[-60 -60 -60 -60] = <7>
[ 64 -22  -1 -61] = <54>
[-23 -23 -23 101] = <89>
find: [-60 -60 -60 -60]
<7>
find: [-23 -23 -23 101]
<89>
count <89>: [-23]
3
count <7>: [-60]
4
count <7>: [-59]
0

[24 25 80 72 19] : <14>
[92 31 36 68 18] : <83>
[78 20 22 81  2] : <63>
[20  2 78 69  1] : <157>
[79 79 25 79 25] : <140>
[76 19 24 81  2] : <15>
at: [78 20 22]
<63>, 0
count <140>: [79]
3
at: [36 68 18]
<83>, 2
at: [20 22 81  2]
<63>, 1
common <15> <157>: 
[2]
common <140> <14>: 
[25]

[-18  89  71  56 -79 -65  45  36 -49 -65  48  49 -24   3 -74  -8] = <127>
[-16 -22  14 -27  52 -11 -18 -32 -27 -64 -12 -27 -28 -35  22 -52] = <91>
[ -26   12   41   21   -1  -32   11  -43  -18 -103   34   28  -59  -42
  -13  -54] = <116>
[ 62 -35 -86  13 -43 -48 111 108  49 -14  53  77  82 -85 -38  94] = <160>
[ -13    0    8  -68   13    1  -83 -100  -78   31  -78  -90  -10  -26
    1  -26] = <40>
[-79 -65  47  36 -49 -65  48  49 -24   3 -74  -8   2 -16 -22   1] = <145>
[ 38  14 -32  28  -3  17  16  26  38 -37  -2  14  16  56 -12  29] = <124>
at: [-16 -22   1]
<145>, 13
count <91>: [-27]
3
common <40> <160>: 
[13]
at: [-79 -65  45  36 -49 -65  48  49 -24   3 -74  -8]
<127>, 4

[ 24 -31   1  23] = <80>
[-58  25 100 -41] = <169>
[ 0 75 72 28] = <76>
[-81  24  18 -32] = <3>
[-34 -62 -20  -1] = <42>
[-35 -25  23   7] = <30>
[  -1 -109   35   18] = <65>
[-80  -3  81  -6] = <107>
[44 29 29 28] = <138>
[ -6 -52 -42  -5] = <105>
[ 59 -21 -37  15] = <158>
[-40  18  24  65] = <144>
common <105> <107>: 
[-6]
count <169>: [-41]
1
at: [  -1 -109]
<65>, 0
perm: [ -5  -6 -52 -42]
<105>
at: [-40  18  24]
<144>, 0
count <138>: [28]
1
common <144> <65>: 
[18]

[-54 -26  34 -31 -42  -3 -24 -37 -19  51 -16] = <60>
[-11  -9  -6   1   2  12   4  -6  -6 -29  15] = <13>
[-14 -11   0  -3  -4 -24  -7 -19  -3  25  -2] = <77>
[-20   8  27 -30  -9 -16 -28 -40   2  45 -18] = <68>
[-58 -24  45 -24 -64  -9 -17 -32 -16  80 -26] = <109>
[ 50  27 -48  32  74 -27   2 -26  21 -74  36] = <51>
[ 19  13  -5   5  19   6 -12   0 -16  -3  -8] = <132>
[ 26  -3 -19 -26 -42 -37 -24 -16  51 -31  34] = <194>
[-20  -1  27 -30  -9 -16 -28 -40   2  45 -18] = <88>
[ 12  -7  -8  -7   5  21  14  54  12 -12   5] = <44>
[ 10  13  -3  16  -2 -12   2  -9  -9   8 -13] = <59>
[ 34  23 -33  33  34  20  26  13   0 -87  22] = <4>
at: [  2 -26]
<51>, 6
at: [-26  34 -31 -42  -3 -24 -37 -19  51 -16]
<60>, 1

[-24   1   8  -9 -25  23] = <136>
[  0  34  -9   4  -1 -24] = <178>
[-24  13  -4 -15  -6  -3] = <48>
[-41  12   8  17 -12  17] = <98>
[ -9 -21  13  -1  13  31] = <71>
[13 12 13 13 13 14] = <167>
[13 13 14 13 13 13] = <133>
[ 88   9 -22  22 -20 -10] = <179>
at: [ -9 -21  13  -1  13]
<71>, 0
count <133>: [13]
5
count <133>: [14]
1
count <98>: [12]
1
find: [13 13 14 13 13 13]
<133>
perm: [13 13 13 14 13 13]
<133>

[ 34  84 -57 -16 -26] = <87>
[-17 -57 -26  34 -26] = <23>
[-11   6  29  38 -59] = <106>
[ -7  20 -58 -56 -73] = <36>
perm: [-26 -16 -57  84  34]
<87>
count <36>: [-56]
1
perm: [-57 -26 -26 -17  34]
<23>
count <23>: [-57]
1

